Here are some points, each followed by its number:
"-3.141 0.499 -2.758 0.727 0.822 -0.554 0.749 0.893 -2.593 1.524 -0.115 1.959 3.531 -5.943 -1.284 -1.807 2.980" 0
"0.420 0.962 0.437 0.186 0.814 0.716 -0.638 -0.682 -1.975 -0.464 -0.067 -1.377 -1.420 -1.722 0.108 1.271 0.561" 1
"0.403 -1.597 0.048 -0.358 -0.289 0.190 -1.839 -0.954 0.458 3.770 0.196 -0.365 -3.401 -0.672 1.408 0.250 0.357" 2
"-0.548 -3.080 -0.069 -1.947 0.024 -0.228 -0.357 0.026 0.188 -1.279 -0.455 -0.073 -1.276 -1.916 -0.292 -0.134 -0.568" 3
"-2.572 2.202 -3.289 2.408 0.958 -0.231 -0.664 2.258 -3.041 2.982 -1.418 2.083 2.342 -1.689 1.571 -1.423 4.295" 4
"0.412 -1.907 0.267 1.064 -0.177 0.056 -1.177 -0.470 0.144 0.039 -0.043 -0.324 0.751 -0.854 1.062 -0.052 -0.063" 5
"1.000 -1.171 0.355 -0.886 0.113 -0.105 0.742 -0.932 0.075 -1.730 -0.056 -0.214 0.595 1.072 0.946 0.060 -0.649" 6
"0.240 1.879 0.268 0.496 0.049 0.132 -1.371 1.161 0.627 0.034 -0.005 -0.089 -0.647 0.252 -0.232 -0.170 0.257" 7
"0.157 -0.616 0.282 -0.992 -0.151 0.003 -1.986 0.649 0.278 -1.676 0.056 -0.094 -2.139 -1.073 -0.267 -0.125 -0.617" 8
"0.682 0.721 0.285 -2.428 -0.101 0.175 1.204 1.695 -0.189 0.361 -0.102 -0.036 0.292 -0.433 -0.773 -0.052 -0.949" 9
"0.245 0.434 -0.041 -0.092 0.458 0.103 0.144 1.015 -0.473 -2.408 0.867 0.171 1.385 -1.401 -1.808 1.223 0.866" 10
"0.008 -1.607 0.069 0.464 -0.070 -0.021 0.767 -0.050 0.515 -1.682 0.095 -0.060 0.368 -2.417 0.519 -0.148 -0.237" 11
"-0.247 -3.550 0.107 -1.152 -0.345 0.283 -0.854 0.521 0.425 -1.026 -0.236 -0.368 -0.303 2.234 0.207 0.026 -0.338" 12
"-0.465 1.872 -0.047 0.302 -0.098 -0.046 0.848 -1.338 -0.095 4.699 -0.053 0.095 0.727 -0.670 0.133 0.492 -0.004" 13
"0.225 -1.434 0.280 -1.156 0.043 0.644 -1.329 2.287 0.507 1.130 -0.221 -0.057 0.746 0.886 -0.440 -0.084 -0.299" 14
"-0.161 2.416 0.441 1.113 -0.243 0.198 3.834 0.132 -0.122 -3.128 0.203 0.507 -0.756 0.739 1.187 -0.193 -0.639" 15
"-0.112 -1.438 -0.434 -1.504 -0.088 -0.090 1.812 2.199 -0.289 -4.162 -0.381 0.315 -1.997 -1.343 -1.396 -0.292 0.616" 16
"0.287 -2.953 0.069 1.613 -0.284 0.171 -2.586 1.642 0.282 -2.020 -0.144 -0.679 -1.850 -0.585 -0.340 -0.024 -0.186" 17
"-0.358 -2.403 0.006 -0.904 -0.113 0.577 -0.358 0.342 0.575 1.303 0.114 -0.340 0.104 -0.238 -0.043 -0.093 -0.174" 18
"0.042 0.751 -0.048 -1.340 -0.056 0.678 -1.879 0.663 0.234 2.961 -0.265 -0.254 0.597 -0.607 -1.747 0.084 -0.079" 19
"0.509 -0.108 -0.036 -0.794 -0.295 -0.198 -1.047 0.969 0.146 -0.471 0.002 -0.267 -1.398 1.066 0.002 0.147 -0.113" 20
"-0.230 -0.660 0.064 -0.516 0.069 -0.190 -1.758 0.575 0.029 -2.055 -0.221 -0.151 -0.474 1.187 0.254 0.278 -0.662" 21
"-0.058 0.580 0.212 -1.738 -0.143 0.265 -1.491 -1.246 0.223 3.564 -0.118 -0.178 -2.588 -0.246 -0.199 -0.060 -0.107" 22
"-0.274 -0.422 -0.323 -4.825 -0.287 -0.156 -1.374 0.023 -0.655 0.781 -0.322 0.257 0.941 -0.470 -2.687 0.160 0.296" 23
"0.437 0.672 0.120 -0.322 0.034 0.485 -1.098 0.630 0.295 -0.209 -0.346 -0.180 -0.064 1.767 1.443 0.231 -0.051" 24
"0.343 0.628 1.928 3.929 0.059 -2.070 1.514 -1.604 -1.433 0.323 1.464 2.355 1.111 0.629 2.945 -1.361 0.799" 25
"-0.055 -1.093 0.138 -0.517 0.026 0.443 1.506 0.398 0.255 0.661 -0.081 -0.202 0.889 0.614 -0.704 -0.195 0.205" 26
"1.040 -1.568 0.363 -0.930 -0.008 0.110 0.776 -0.215 0.592 -0.519 -0.413 0.078 -0.156 1.872 1.259 0.429 -0.571" 27
"0.401 1.879 -0.039 -1.269 -0.098 -0.034 -1.216 0.789 -0.251 2.742 0.071 -0.372 -0.241 -1.365 0.919 0.132 -0.015" 28
"-0.483 1.142 -0.041 0.640 0.947 -0.069 0.498 1.228 0.039 1.392 0.441 0.424 0.299 -1.108 -0.415 0.701 0.064" 29
"0.331 -4.497 0.213 0.706 0.084 0.252 -1.015 -0.970 0.530 -3.527 -0.223 -0.225 1.719 0.846 1.145 0.071 0.013" 30
"-0.058 1.275 -0.055 0.391 -0.112 0.062 -1.437 0.761 0.481 -0.069 -0.016 -0.274 1.366 -1.164 1.195 -0.079 -0.721" 31
"-0.091 2.847 -0.348 -1.148 -0.430 0.758 0.334 0.002 0.339 1.171 0.069 -0.194 -3.234 0.958 -4.283 0.626 -0.326" 32
"0.377 -1.981 0.074 0.872 -0.148 0.098 -0.025 -1.751 0.145 -3.978 -0.133 -0.228 -0.922 1.136 -0.950 0.067 -0.086" 33
"-2.184 -1.413 1.299 0.749 1.270 -1.388 0.894 -2.447 -1.881 1.118 2.963 -1.118 0.560 -1.746 0.841 0.409 0.522" 34
"-0.510 -0.058 0.061 -0.013 1.609 0.044 -2.228 0.374 -1.263 -0.327 -0.009 -0.426 -0.317 -1.108 -0.460 -0.047 0.506" 35
"-3.696 1.547 -1.104 5.981 -3.341 -1.923 -1.589 0.530 2.271 -0.278 -1.069 -0.429 0.675 2.582 2.475 -2.593 0.973" 36
"0.188 -2.636 0.020 1.205 0.003 0.366 -0.624 0.395 0.399 -0.181 -0.681 -0.444 -0.443 -1.188 -0.174 -0.051 0.143" 37
"0.880 0.032 0.202 -0.288 0.095 0.221 -1.811 0.184 0.499 1.706 -0.140 -0.178 -0.779 0.069 0.326 0.054 -0.263" 38
"0.002 1.545 -0.032 -0.484 -0.019 -0.409 2.819 -0.845 0.327 0.364 -0.322 0.005 -1.242 -0.500 -1.009 0.016 -0.292" 39
"0.350 -2.158 0.089 0.841 -0.219 0.145 0.613 -0.312 0.416 2.542 -0.177 -0.164 0.744 -0.177 -1.406 -0.060 -0.822" 40
"-0.992 -0.688 -0.739 -1.123 1.767 -0.690 0.428 -0.784 -0.776 -2.297 3.200 0.485 2.530 -0.400 -2.319 1.166 0.582" 41
"-0.332 -1.119 0.256 -0.059 0.126 0.144 0.092 -0.551 0.009 0.529 -0.286 -0.074 1.573 0.309 0.025 0.134 -0.111" 42
"-0.612 0.276 -0.275 0.310 0.691 -0.291 -1.728 -0.623 -0.179 2.015 -0.299 -0.189 0.384 0.330 -1.346 0.476 -0.330" 43
"0.962 -1.154 1.517 2.334 0.478 -2.184 -0.790 -1.924 -0.993 1.174 -0.415 1.918 2.544 0.427 4.347 -2.118 0.273" 44
"-0.286 1.517 -0.068 1.755 -0.085 0.095 -0.780 -0.070 0.026 1.987 0.045 -0.409 0.298 -0.806 -1.754 0.022 -0.016" 45
"0.563 2.210 0.108 -3.141 -0.328 -0.069 -0.078 2.599 0.009 2.204 -0.329 -0.195 1.934 0.927 0.535 -0.020 0.078" 46
"0.269 -0.598 -0.036 0.425 -0.257 0.505 -0.510 -1.790 0.161 -1.007 -0.382 -0.184 -1.374 -1.313 -1.181 -0.038 0.050" 47
"0.162 -3.636 0.055 -1.274 -0.011 0.533 0.966 -0.756 0.199 2.864 0.031 -0.315 0.095 0.269 1.150 -0.226 -0.182" 48
"0.843 2.148 0.247 -1.480 -0.034 0.111 2.233 1.030 0.505 2.685 0.019 0.143 -1.579 1.207 -0.835 0.296 -0.516" 49
"0.061 -0.505 0.125 1.463 -0.243 0.330 -0.931 -1.593 0.314 -2.535 -0.253 -0.129 0.361 -0.067 0.442 0.214 -0.265" 50
"0.689 -2.386 0.048 -0.974 -0.373 -0.145 0.313 0.495 0.315 -1.613 0.201 -0.357 -0.633 -3.049 0.191 -0.073 0.344" 51
"-2.168 1.266 -0.523 0.908 1.891 -0.189 1.813 1.011 -0.970 -2.943 2.888 0.821 1.806 1.701 -2.760 0.778 1.231" 52
"1.294 3.522 0.376 0.372 0.026 -0.161 0.717 -2.754 0.043 -3.054 -0.332 0.230 0.959 1.354 -0.061 0.438 -0.546" 53
"-0.123 -0.841 -0.803 -0.255 -0.457 0.660 -2.265 1.818 -0.105 3.108 0.535 -0.009 0.187 0.240 -2.381 0.919 -0.569" 54
"0.865 -1.259 0.068 -1.747 0.129 0.153 -0.217 -0.306 0.196 0.389 -0.037 -0.071 -2.098 -0.101 -0.855 0.018 -0.169" 55
"0.106 1.133 0.138 0.053 0.019 -0.338 -1.144 1.532 0.024 1.361 -0.356 0.124 1.133 -0.077 2.793 -0.047 0.182" 56
"0.234 -2.659 1.876 1.669 0.117 -2.754 1.818 -2.348 -1.013 1.124 0.526 2.488 1.614 2.354 6.387 -1.480 0.665" 57
"0.421 2.951 0.240 -0.063 0.052 0.188 -1.403 -0.851 -0.034 0.063 -0.320 -0.355 -1.185 0.814 1.728 0.221 -0.456" 58
"-0.071 -1.646 0.290 -1.729 -0.021 0.214 -1.459 0.175 0.254 -0.830 -0.168 -0.156 -2.088 1.350 -0.164 0.166 -0.724" 59
"-1.839 2.974 -2.312 -0.349 1.529 0.955 0.656 2.140 -2.323 2.297 -0.932 0.718 2.564 -3.707 1.833 -0.889 3.193" 60
"0.600 -3.317 0.073 -0.048 -0.207 -0.259 1.044 0.321 0.276 -2.727 0.041 -0.150 -0.045 -0.971 1.884 0.025 -0.431" 61
"0.608 0.835 0.370 -1.387 0.048 0.153 2.466 2.612 0.357 3.292 -0.358 -0.013 0.167 -0.563 -0.413 -0.050 -0.397" 62
"0.673 -1.509 -0.232 0.032 -0.031 0.161 3.762 -0.567 0.069 -0.386 0.239 -0.033 0.183 0.383 -0.083 0.714 -0.046" 63
"0.216 0.697 -0.006 1.177 -0.229 0.005 -1.780 0.136 0.056 0.343 -0.125 -0.270 -1.218 0.537 -2.762 0.095 0.251" 64
"0.528 -1.703 -0.137 -1.427 -0.072 0.045 -0.650 1.379 0.096 -1.421 -0.619 0.243 -0.510 -3.028 0.326 -0.099 -0.284" 65
"0.291 0.118 0.060 -0.760 0.029 -0.063 -1.518 -1.148 -0.010 1.491 -0.224 -0.280 -1.317 -0.644 2.024 0.360 -0.659" 66
"0.778 0.065 0.044 -2.009 -0.101 0.479 1.206 -0.393 0.530 0.751 -0.254 -0.353 -0.784 -0.010 0.143 -0.005 -0.515" 67
"0.568 1.319 -0.065 -0.580 0.055 0.368 -0.260 -0.743 0.102 -1.086 0.216 -0.232 2.019 0.661 -0.217 0.317 0.025" 68
"0.549 0.744 0.011 0.216 -0.101 -0.280 1.323 -0.972 0.099 -0.305 -0.185 0.210 -0.732 2.060 0.376 -0.183 -0.274" 69
"-1.089 0.290 -0.788 0.726 0.721 -0.668 1.651 0.680 -0.582 0.260 -0.264 -0.006 -1.550 -0.159 0.968 0.464 -1.016" 70
"-0.181 0.487 0.056 -0.629 0.064 -0.324 -0.818 -0.643 0.212 -1.381 -0.469 -0.328 -0.852 0.980 2.200 -0.237 -0.702" 71
"0.435 -0.617 0.304 0.386 -0.060 0.215 -0.107 -1.997 0.197 -1.692 -0.067 -0.399 0.005 1.109 1.276 -0.087 0.460" 72
"0.434 2.163 0.069 -0.832 -0.195 0.490 -1.130 0.784 0.222 1.808 -0.235 -0.263 -1.426 -1.008 -0.650 0.269 -0.165" 73
"0.572 2.750 0.025 -1.149 -0.151 0.062 2.200 1.177 0.301 -0.029 -0.218 -0.318 0.705 0.856 -0.192 -0.094 0.153" 74
"0.380 1.617 0.114 0.224 -0.123 0.576 -1.631 -1.187 0.325 -0.093 -0.178 -0.337 0.438 -0.876 0.342 -0.097 -0.844" 75
"-0.081 2.403 0.315 -1.215 0.023 0.459 2.110 -0.398 0.084 -0.115 -0.149 -0.148 -1.737 0.693 -1.683 0.098 -0.082" 76
"0.094 -3.736 1.382 1.128 0.029 -1.746 0.819 -2.219 -0.977 2.049 0.562 2.459 2.012 1.608 5.800 -1.318 1.171" 77
"0.545 -2.112 0.317 0.258 -0.106 0.165 -0.172 -0.037 0.148 -0.580 -0.414 -0.078 0.705 -0.287 -0.661 -0.057 -0.095" 78
"-0.195 1.867 -0.016 -1.252 0.013 -0.018 0.121 0.076 -0.026 -0.064 -0.695 0.143 -0.611 1.179 -0.080 -0.330 -0.358" 79
"0.440 2.316 -0.164 -0.531 -0.337 0.303 -0.611 -0.008 0.410 -2.561 -0.172 -0.161 0.583 1.004 1.954 -0.071 0.598" 80
"0.275 -1.044 0.354 -1.943 -0.089 0.256 0.477 -0.294 0.353 -0.118 -0.214 -0.244 0.066 -1.399 -1.068 -0.051 -0.311" 81
"0.713 -1.423 0.283 0.254 0.227 0.100 0.818 0.476 0.238 -1.515 -0.742 -0.223 -1.587 1.719 0.248 -0.130 -0.544" 82
"0.035 -0.273 0.348 0.528 0.058 0.443 -0.409 -1.323 0.197 1.647 -0.353 -0.007 -1.806 -0.657 1.610 0.053 -0.578" 83
"0.576 0.921 0.296 0.333 -0.090 0.191 0.802 -0.488 0.253 -1.992 -0.060 -0.261 0.181 -0.241 -2.207 -0.130 0.219" 84
"0.307 -1.369 0.276 -0.674 -0.264 0.736 0.715 1.504 0.377 1.774 0.175 -0.090 -0.233 -0.026 2.125 0.566 -0.350" 85
"0.270 -0.602 0.050 -1.614 -0.357 0.062 1.351 -0.811 0.218 0.900 0.057 -0.203 1.303 -0.196 -0.495 -0.003 -0.051" 86
"-0.148 -2.894 0.059 0.412 -0.324 0.220 -3.244 2.143 -0.628 0.674 -0.284 0.181 1.295 2.323 -0.545 0.770 -0.291" 87
"0.673 -4.269 0.012 -2.004 -0.243 -0.141 -0.471 -0.042 0.781 2.368 0.003 -0.217 -0.396 -0.156 -0.317 -0.220 -0.406" 88
"0.608 2.710 0.165 -0.750 0.058 -0.185 -0.851 0.647 0.328 2.775 -0.227 -0.119 -0.937 3.315 -0.915 0.115 -0.444" 89
"-0.120 0.003 0.096 -0.120 0.688 1.024 0.546 1.443 -0.694 -0.565 -0.422 -1.059 0.196 -0.088 -0.063 0.668 0.033" 90
"0.336 -1.460 0.171 0.281 0.371 0.385 1.627 0.001 0.062 -0.877 0.223 -0.332 0.243 -1.527 1.094 0.147 -0.401" 91
"0.982 0.976 0.249 -2.151 0.299 0.039 -1.220 -0.774 -0.032 2.305 -0.121 -0.022 0.757 -0.909 3.526 -0.137 -0.010" 92
"0.753 1.455 1.524 0.699 0.768 -1.730 2.844 -0.704 -1.389 -0.490 0.737 2.289 0.967 3.669 4.746 -1.719 -1.387" 93
"0.120 -0.957 -0.035 -0.889 0.188 0.126 1.085 0.674 0.592 -0.728 -0.309 -0.289 -0.168 0.742 -0.979 -0.075 0.197" 94
"-0.277 2.609 -0.961 2.442 0.757 -0.143 2.356 2.133 -1.225 0.164 2.956 1.781 2.105 2.411 -1.093 2.139 -0.625" 95
"-0.370 -0.087 0.113 0.112 -0.347 0.188 1.330 -0.267 0.221 -0.139 -0.248 -0.288 -0.183 1.653 0.317 0.027 -0.068" 96
New points follow, each followed by the number of its nearest point above by angle.
"-0.210 -0.102 0.207 -0.274 0.128 0.508 -1.523 0.605 0.133 -0.669 -0.221 -0.278 -1.336 -0.725 -0.565 0.115 -0.209" ~ 8
"-0.581 -0.393 0.260 -0.537 -0.217 0.006 -0.571 1.224 0.074 0.823 -0.202 -0.201 -0.714 0.118 -1.011 0.018 -0.246" ~ 54
"0.498 0.314 0.257 -0.057 0.123 0.676 -0.896 -1.269 0.158 0.746 -0.285 -0.129 -0.914 1.966 -1.330 0.264 -0.340" ~ 89
"0.032 0.293 0.177 0.807 -0.084 0.500 -0.258 -1.088 0.145 -0.048 -0.229 -0.268 -0.771 -1.960 0.011 -0.189 -0.287" ~ 47
"0.616 -0.687 0.021 -0.286 0.011 0.014 2.919 0.405 0.208 -1.371 -0.268 -0.284 0.258 -0.745 -0.787 -0.075 -0.344" ~ 63
"0.423 2.324 0.217 0.491 -0.082 0.128 -0.616 0.614 0.224 0.278 0.037 -0.278 -0.932 -2.919 -0.479 0.062 -0.277" ~ 73
"0.207 0.396 0.006 -0.803 0.049 0.044 -1.818 -1.259 0.415 1.054 -0.119 -0.241 1.554 -0.829 -1.011 -0.111 0.111" ~ 19
"-0.103 -1.706 0.237 1.730 -0.213 0.041 0.836 -0.117 -0.822 0.646 -0.275 -0.256 1.586 1.729 0.041 0.787 -0.072" ~ 42
"0.190 0.028 0.114 -0.642 -0.179 0.514 -1.156 0.228 0.082 2.019 0.039 -0.379 -1.385 0.159 -0.993 0.097 -0.432" ~ 22
"0.678 0.988 0.189 1.706 -0.136 0.004 -0.925 0.474 0.286 0.973 -0.121 -0.277 -1.292 0.561 -2.383 0.086 -0.272" ~ 64
"0.530 -0.171 0.181 0.191 -0.045 0.137 0.653 -2.103 0.486 -1.156 -0.305 -0.263 -0.897 -0.714 -0.158 0.116 -0.134" ~ 47
"0.310 0.039 0.269 -0.261 0.078 0.188 2.884 0.485 0.281 1.756 -0.179 -0.306 -0.538 -0.009 1.376 0.208 -0.439" ~ 62
"-0.288 -3.548 0.230 1.185 0.267 -0.003 0.018 1.372 -0.117 0.976 0.758 0.400 0.746 1.429 -1.041 1.031 0.289" ~ 87
"0.841 -0.506 0.046 0.013 0.039 0.197 1.797 -0.175 0.124 -2.227 -0.294 -0.347 -1.391 0.555 -3.454 0.119 -0.948" ~ 84
"-0.108 1.898 -0.106 -0.596 -0.145 0.158 0.295 -0.068 -0.108 -1.677 -0.044 -0.318 -1.144 -2.273 0.161 0.463 -0.463" ~ 1
"-0.591 -3.389 -0.164 1.793 1.389 0.052 1.988 0.665 -1.136 0.338 0.115 -0.584 1.285 -1.562 0.783 0.202 -0.094" ~ 91
"-3.726 -0.501 -0.770 3.881 -3.214 -1.934 0.552 0.440 2.580 0.129 -1.051 -0.523 -3.063 5.677 0.209 -2.231 -0.181" ~ 36
"-1.078 0.914 0.651 -0.140 -0.947 0.217 2.576 -1.362 -0.403 -0.239 0.519 0.697 0.683 -0.504 -0.864 -0.231 0.681" ~ 39
"-0.702 -0.926 -0.300 -1.342 -0.141 -0.125 -1.745 -0.081 0.147 -0.300 -0.019 0.491 -0.547 0.819 -0.236 -0.063 0.067" ~ 59
"-0.622 0.212 -0.019 -1.318 0.069 0.357 1.820 0.538 0.011 -1.676 -0.481 -0.007 -0.331 0.600 1.064 -0.127 -0.177" ~ 15
"0.782 3.601 -0.803 -2.930 -0.608 0.287 -1.771 0.607 0.428 3.798 0.591 -0.264 -0.608 2.184 -1.551 0.468 -0.063" ~ 89
"-0.223 1.110 0.143 0.026 0.038 -0.122 1.632 -0.262 0.178 -3.124 -0.190 0.148 -1.621 0.355 -0.012 -0.234 -0.844" ~ 15
"0.054 1.609 0.364 -2.890 -0.180 0.479 0.086 -1.180 0.473 -1.908 -0.017 -0.027 -0.313 2.850 -0.951 0.115 0.000" ~ 79
"0.419 2.247 0.146 1.750 -0.081 0.458 2.672 0.615 0.006 2.069 -0.320 -0.100 0.066 1.514 0.492 0.182 -0.360" ~ 49
"-0.106 1.230 0.293 -0.929 -0.030 0.274 1.598 -0.547 0.107 0.602 -0.001 -0.218 -1.266 -1.779 -0.596 0.048 -0.222" ~ 39
"1.358 1.825 -0.068 -1.117 -0.152 0.417 1.341 -0.141 -0.432 -0.906 0.228 -0.532 -1.327 -0.412 0.470 0.546 -0.041" ~ 76
"-0.922 0.731 0.082 1.207 0.329 0.325 -0.155 1.398 -0.451 -0.171 1.136 0.572 0.747 0.604 -0.169 1.153 -0.013" ~ 95
"-2.737 1.803 0.697 1.777 1.457 -0.681 -1.972 -1.871 -1.330 -1.154 3.375 -0.977 1.860 -2.038 0.744 0.493 1.320" ~ 34
"0.984 -0.126 0.381 -0.420 0.246 0.702 0.706 0.087 0.143 1.563 0.173 -0.055 -0.881 0.664 -0.865 0.325 -0.350" ~ 49
"0.313 -0.789 0.249 1.012 0.066 0.426 -1.549 0.755 0.515 -2.070 -0.340 -0.239 -0.636 -0.346 -1.944 0.061 -0.217" ~ 17
"-4.388 0.250 -0.973 4.096 -3.173 -2.048 -0.736 -0.866 2.161 -0.184 -0.588 -0.607 -1.030 4.039 -1.364 -2.508 0.466" ~ 36
"0.532 0.732 0.445 -0.788 0.069 -0.525 -1.741 -0.231 0.019 -0.979 0.179 -0.127 -0.205 1.188 -1.279 0.032 -0.426" ~ 21
"1.014 1.745 -0.519 0.771 -0.570 0.831 1.018 0.545 0.577 0.877 0.470 -0.136 -0.888 -0.036 0.814 0.526 -0.739" ~ 49
"-0.166 -0.323 0.169 -0.149 0.193 0.111 0.134 2.110 0.342 0.371 -0.338 -0.111 -0.078 0.447 -0.470 -0.008 -0.133" ~ 14
"0.025 0.618 -0.161 0.840 -0.090 -0.023 -1.916 -0.219 -0.142 1.340 -0.123 0.124 -1.561 1.362 -1.006 -0.216 -0.114" ~ 64
"-0.653 -0.399 0.219 -0.977 0.170 0.011 -1.921 -0.657 0.093 -1.085 0.057 -0.457 0.215 -0.527 2.281 -0.048 0.063" ~ 71
"0.456 2.259 -0.039 -0.310 -0.021 -0.264 -0.199 0.918 0.230 1.526 -0.118 -0.112 0.269 -4.282 1.518 -0.063 0.043" ~ 28
"0.489 -0.979 0.223 -2.555 -0.002 0.545 -1.995 -1.050 0.121 0.880 -0.218 0.037 -0.118 -0.173 -2.990 -0.268 0.223" ~ 23
"-1.229 -3.620 -1.459 2.946 -2.500 -0.664 -0.059 0.299 1.606 -1.451 -0.581 -1.315 -0.228 2.383 0.522 -1.767 1.007" ~ 36
"0.457 -0.367 0.006 -0.502 0.026 -0.026 -3.153 -2.379 -0.124 0.430 -0.120 -0.517 1.062 0.244 -1.902 -0.032 -1.033" ~ 43
"0.900 1.910 -0.152 -0.928 0.155 0.404 0.534 -0.634 0.186 -2.773 0.234 -0.423 -0.932 0.487 0.996 0.008 -0.106" ~ 80
"0.436 0.862 -0.044 0.504 -0.135 0.383 1.170 2.100 0.506 -2.196 -0.148 -0.190 -1.886 -0.263 -0.138 0.178 -0.140" ~ 16
"0.750 1.404 0.438 0.474 -0.235 0.011 -0.373 0.858 0.336 0.642 0.058 -0.132 0.201 -0.822 -1.263 0.202 0.446" ~ 45
"-0.128 -0.637 1.858 0.915 0.322 -1.953 0.421 -2.333 -0.909 -0.439 -0.347 1.790 0.760 1.674 4.481 -1.854 0.175" ~ 57
"0.457 -0.033 -0.114 1.759 -0.138 0.003 0.444 -0.425 0.300 0.122 -0.146 -0.169 -1.586 -0.259 -1.642 0.110 -0.287" ~ 64
"0.694 1.218 -0.064 -2.381 -0.010 0.250 2.532 -0.285 0.284 2.822 0.020 -0.283 0.254 2.179 -0.629 0.210 0.341" ~ 49
"-3.722 -3.055 -0.757 6.950 -3.441 -2.038 -3.083 -1.529 2.827 -2.692 -0.983 -0.291 0.181 3.057 2.155 -1.473 -0.407" ~ 36
"-1.505 -2.632 -0.851 4.310 -1.644 -0.178 1.335 0.741 1.508 -0.545 -0.317 -1.729 -1.417 1.716 0.564 -1.212 0.374" ~ 36
"0.547 2.800 0.086 -0.244 -0.001 0.284 -1.997 0.993 0.528 -1.347 -0.059 -0.273 -0.412 -0.720 -0.813 0.047 -0.028" ~ 7
"0.168 5.715 0.011 0.128 0.053 0.116 0.015 -0.274 0.141 -1.256 -0.189 -0.243 -3.262 -0.680 1.075 -0.043 -0.451" ~ 58
"0.260 0.241 0.071 -0.279 0.087 0.357 0.027 -0.639 0.133 -1.129 -0.119 -0.277 -0.236 0.148 -1.300 -0.049 -1.209" ~ 84
"0.337 0.720 0.144 -0.926 -0.253 -0.192 1.630 -1.010 0.230 -1.359 0.075 -0.349 0.102 -1.041 0.027 0.064 0.279" ~ 39
"-1.527 1.412 -1.083 4.170 -1.920 -0.641 0.443 0.750 1.304 -0.001 -0.499 -1.436 -0.113 0.557 -0.519 -0.899 -0.475" ~ 36
"0.353 -1.002 0.248 0.001 -0.063 0.318 -4.509 -0.042 -0.458 0.560 0.031 -0.402 0.981 0.214 0.580 0.855 -1.171" ~ 87
"0.359 0.674 0.033 -0.322 -0.207 0.383 -0.285 -1.102 0.392 0.114 -0.184 -0.046 -0.095 -1.581 0.657 0.006 -0.223" ~ 75
"0.657 2.105 0.193 0.556 -0.031 0.306 -1.132 -0.932 0.197 -2.695 -0.516 -0.223 -0.574 0.870 -0.373 0.056 0.002" ~ 53
"-2.133 0.519 -0.695 3.125 -2.610 -1.058 -0.524 -0.307 2.144 -1.986 -0.829 -1.044 -0.436 2.508 0.619 -1.068 0.342" ~ 36
"0.560 0.031 0.046 -1.556 -0.090 0.122 0.306 -0.411 0.308 0.901 0.087 -0.141 -0.205 0.147 1.495 -0.138 -0.016" ~ 92
"0.449 -0.008 1.786 4.794 0.055 -2.351 1.861 -2.847 -0.724 -1.469 0.663 2.763 1.640 0.446 4.219 -1.213 -0.044" ~ 25
"0.582 -0.255 -0.011 -1.579 -0.082 0.314 -0.265 -0.581 0.124 1.251 -0.069 -0.104 1.225 0.215 0.941 -0.096 0.216" ~ 92
"0.439 0.340 0.103 -1.069 -0.350 -0.073 -0.263 -1.023 0.023 0.656 -0.086 -0.240 -0.701 0.092 0.868 -0.063 -0.924" ~ 66
"0.308 0.239 0.067 0.620 0.117 0.626 0.110 -0.565 0.360 0.739 -0.262 -0.412 -1.025 -1.172 0.564 -0.032 -0.022" ~ 83
"0.885 0.750 0.027 -0.662 -0.384 0.702 0.618 0.799 0.284 0.176 0.009 -0.016 -1.414 -1.544 -0.070 0.653 -0.311" ~ 73
"0.243 0.039 0.121 -0.942 0.053 0.219 -1.134 1.313 -0.095 -2.068 -0.306 0.039 -0.170 0.335 -0.029 -0.104 -0.653" ~ 21
"1.282 -2.694 0.049 -0.734 -0.377 0.279 1.704 0.058 -0.246 -2.438 0.196 0.035 -0.957 -0.532 0.498 -0.107 0.253" ~ 61
"0.748 -0.980 -0.079 -1.259 -0.033 0.022 0.647 -1.769 0.108 -3.609 0.027 -0.291 -1.586 0.122 -0.381 -0.080 0.403" ~ 33
"-0.686 -0.549 -0.023 0.232 -0.243 -0.033 -2.280 -1.830 0.170 -0.428 -0.086 -0.020 -0.398 -2.707 0.438 -0.129 0.021" ~ 47
"0.935 -1.545 0.021 -0.285 -0.183 0.868 0.458 0.947 0.793 0.447 -0.337 -0.095 -1.067 1.093 -0.240 -0.020 -0.135" ~ 82
"-0.182 -0.785 0.241 -1.764 0.106 -0.028 1.510 -0.554 0.399 3.522 0.392 -0.593 -0.562 2.060 0.037 0.042 -0.155" ~ 48
"0.831 1.333 0.426 0.933 0.341 -1.118 1.190 -1.348 -0.123 0.268 -0.594 1.467 0.442 1.793 1.076 -1.050 -0.756" ~ 93
"0.270 0.699 0.238 0.449 -0.014 -0.008 1.715 0.225 0.363 -0.798 -0.297 -0.050 0.922 0.431 1.242 -0.108 -0.158" ~ 15
"-1.050 0.485 -1.275 -0.045 0.073 -0.205 -0.579 1.390 -0.899 -0.356 2.411 1.202 2.287 1.014 -1.715 2.667 -0.535" ~ 95
"-1.121 -0.560 0.380 3.139 -0.728 0.111 -0.304 0.006 -0.348 -1.439 0.152 0.321 0.661 1.245 0.160 -0.088 0.191" ~ 36
